(in the rows, 128 means zero)
Each path below is one point turned by a fixed rotation once a step. After each direction that follows a path, write how fast that rotation turns it, in degrees each step (0 if it stays still).
Each turn is a multiple of 5 degrees from 10 to 175, or 0.
Each row of a path follows its step; steps can be skipped.
path 1
step 0: [137 113 135 124 112 126 113 127 122 123 119 134 131 120 145 132 117 127
 123 123 122 126 134 125 124 145 123 123 127 127 129 127 110 127 126 136
 131]
step 1: [131 115 136 123 140 119 131 134 139 120 132 132 138 121 127 138 130 129
 128 135 117 133 137 117 126 135 119 117 137 122 134 127 114 142 127 136
 143]
step 3: [128 116 137 122 126 138 119 130 145 127 136 132 128 131 131 118 123 133
 136 137 113 123 125 142 118 136 111 114 136 129 120 125 135 127 123 125
 139]
step 4: [120 123 142 125 133 142 135 147 142 138 124 122 132 125 117 122 137 126
 139 134 121 141 128 128 119 120 127 134 132 130 120 134 137 132 130 130
 140]
step 5: [123 121 134 121 114 142 107 140 128 139 120 126 126 129 127 123 123 128
 131 133 121 124 134 141 121 136 135 145 124 131 120 138 133 116 129 133
 127]
step 6: [138 123 140 140 143 137 112 135 141 126 116 115 128 130 124 132 127 127
 134 143 125 123 139 136 125 134 127 140 123 129 130 129 114 134 130 128
 130]
step 7: [125 120 137 132 118 123 134 131 117 140 121 117 133 130 117 136 127 130
 135 137 135 127 148 123 129 133 132 144 128 121 127 141 118 137 131 138
 129]
step 8: [124 123 136 139 115 124 121 121 129 120 128 130 135 133 121 130 119 137
 127 133 125 107 138 141 136 147 120 126 136 123 127 137 118 133 130 131
 118]
step 9: [129 124 146 147 124 133 145 126 136 125 117 123 139 125 118 126 130 126
 138 127 131 123 128 121 126 129 117 114 137 116 126 130 119 144 127 125
 127]
step 10: [114 120 131 121 104 135 134 134 127 128 115 144 141 116 120 125 119 134
 135 120 130 126 130 128 124 128 131 120 140 117 128 136 130 124 133 128
 123]
Directions:
[128 126 128 124 132 130 127 123 130 131 127 125 125 130 125 127 126 127
 126 130 128 129 125 132 125 126 135 129 129 131 123 131 130 128 130 126
 133]
40
[124 128 127 129 122 127 129 128 130 129 132 133 125 126 124 131 131 128
 124 125 125 125 130 129 131 127 132 133 127 129 130 132 129 125 130 130
 130]
130
[132 125 130 124 129 123 124 125 127 126 133 124 130 128 126 131 129 126
 123 130 133 126 133 125 126 129 128 131 128 128 132 126 129 129 128 128
 129]
60
[131 127 128 130 131 131 129 124 135 131 128 130 128 130 133 130 135 125
 129 129 127 125 129 128 127 129 128 125 126 125 131 129 129 129 133 129
 128]
135
[129 126 131 129 128 129 130 127 129 129 131 129 125 126 129 128 126 132
 135 126 131 131 133 128 128 123 130 127 130 131 132 125 124 128 131 126
 131]
125
path 2
step 0: [126 105 123 125 135 134 121 117 117 137 133 129 128 138 130 125 115 141
 120 129 132 128 133 126 137 141 124 128 122 126 128 125 124 127 126 112
 123]
step 2: [123 120 133 129 125 128 132 119 125 125 136 126 135 130 135 132 125 127
 120 127 126 139 136 123 131 138 139 128 122 109 147 116 124 137 122 113
 133]
step 3: [139 119 115 133 112 122 129 114 129 129 135 128 130 130 134 126 127 114
 109 132 132 126 130 134 133 117 126 124 120 118 127 117 124 131 127 120
 123]
step 4: [128 132 128 130 123 119 124 111 137 114 150 126 137 128 132 135 143 119
 129 134 125 128 132 134 130 143 127 127 130 122 130 125 129 122 118 117
 125]
step 5: [129 118 122 123 131 125 109 112 122 131 141 132 123 126 127 126 121 130
 129 125 129 120 135 140 138 133 129 121 122 125 123 115 136 131 128 111
 118]
step 6: [137 132 114 124 137 129 127 113 131 127 130 116 128 139 140 118 130 126
 136 135 126 136 130 142 132 133 112 123 129 128 129 130 135 121 122 114
 125]
step 7: [122 115 132 124 134 132 124 122 129 119 126 121 134 134 142 125 115 133
 134 128 125 127 138 130 126 141 131 132 118 118 140 118 139 127 120 113
 137]
step 8: [139 113 114 123 124 135 126 122 127 127 130 118 130 134 141 120 126 126
 115 139 125 128 129 120 127 115 118 129 113 117 129 124 133 132 128 118
 127]
step 9: [124 130 129 127 124 133 129 117 133 119 146 114 147 133 133 128 132 123
 117 130 118 125 129 122 117 135 128 127 125 115 134 129 124 118 116 117
 128]
step 10: [129 111 122 131 123 127 117 118 120 139 150 129 134 130 124 130 124 131
 117 125 133 115 135 122 134 126 127 125 129 121 133 120 126 125 131 111
 127]
Directions:
[126 126 126 125 129 129 127 134 130 129 131 130 135 126 130 131 128 126
 134 128 127 126 127 125 131 130 134 128 130 131 132 126 130 131 127 125
 128]
140
[128 133 129 127 125 122 127 126 127 129 131 126 129 127 125 130 130 132
 129 128 130 121 130 127 134 125 127 127 127 129 129 130 127 126 123 129
 125]
60
[128 130 129 129 128 129 129 126 128 136 127 129 133 130 126 123 127 124
 131 124 127 129 129 132 130 125 129 126 129 124 133 129 126 124 130 128
 130]
100
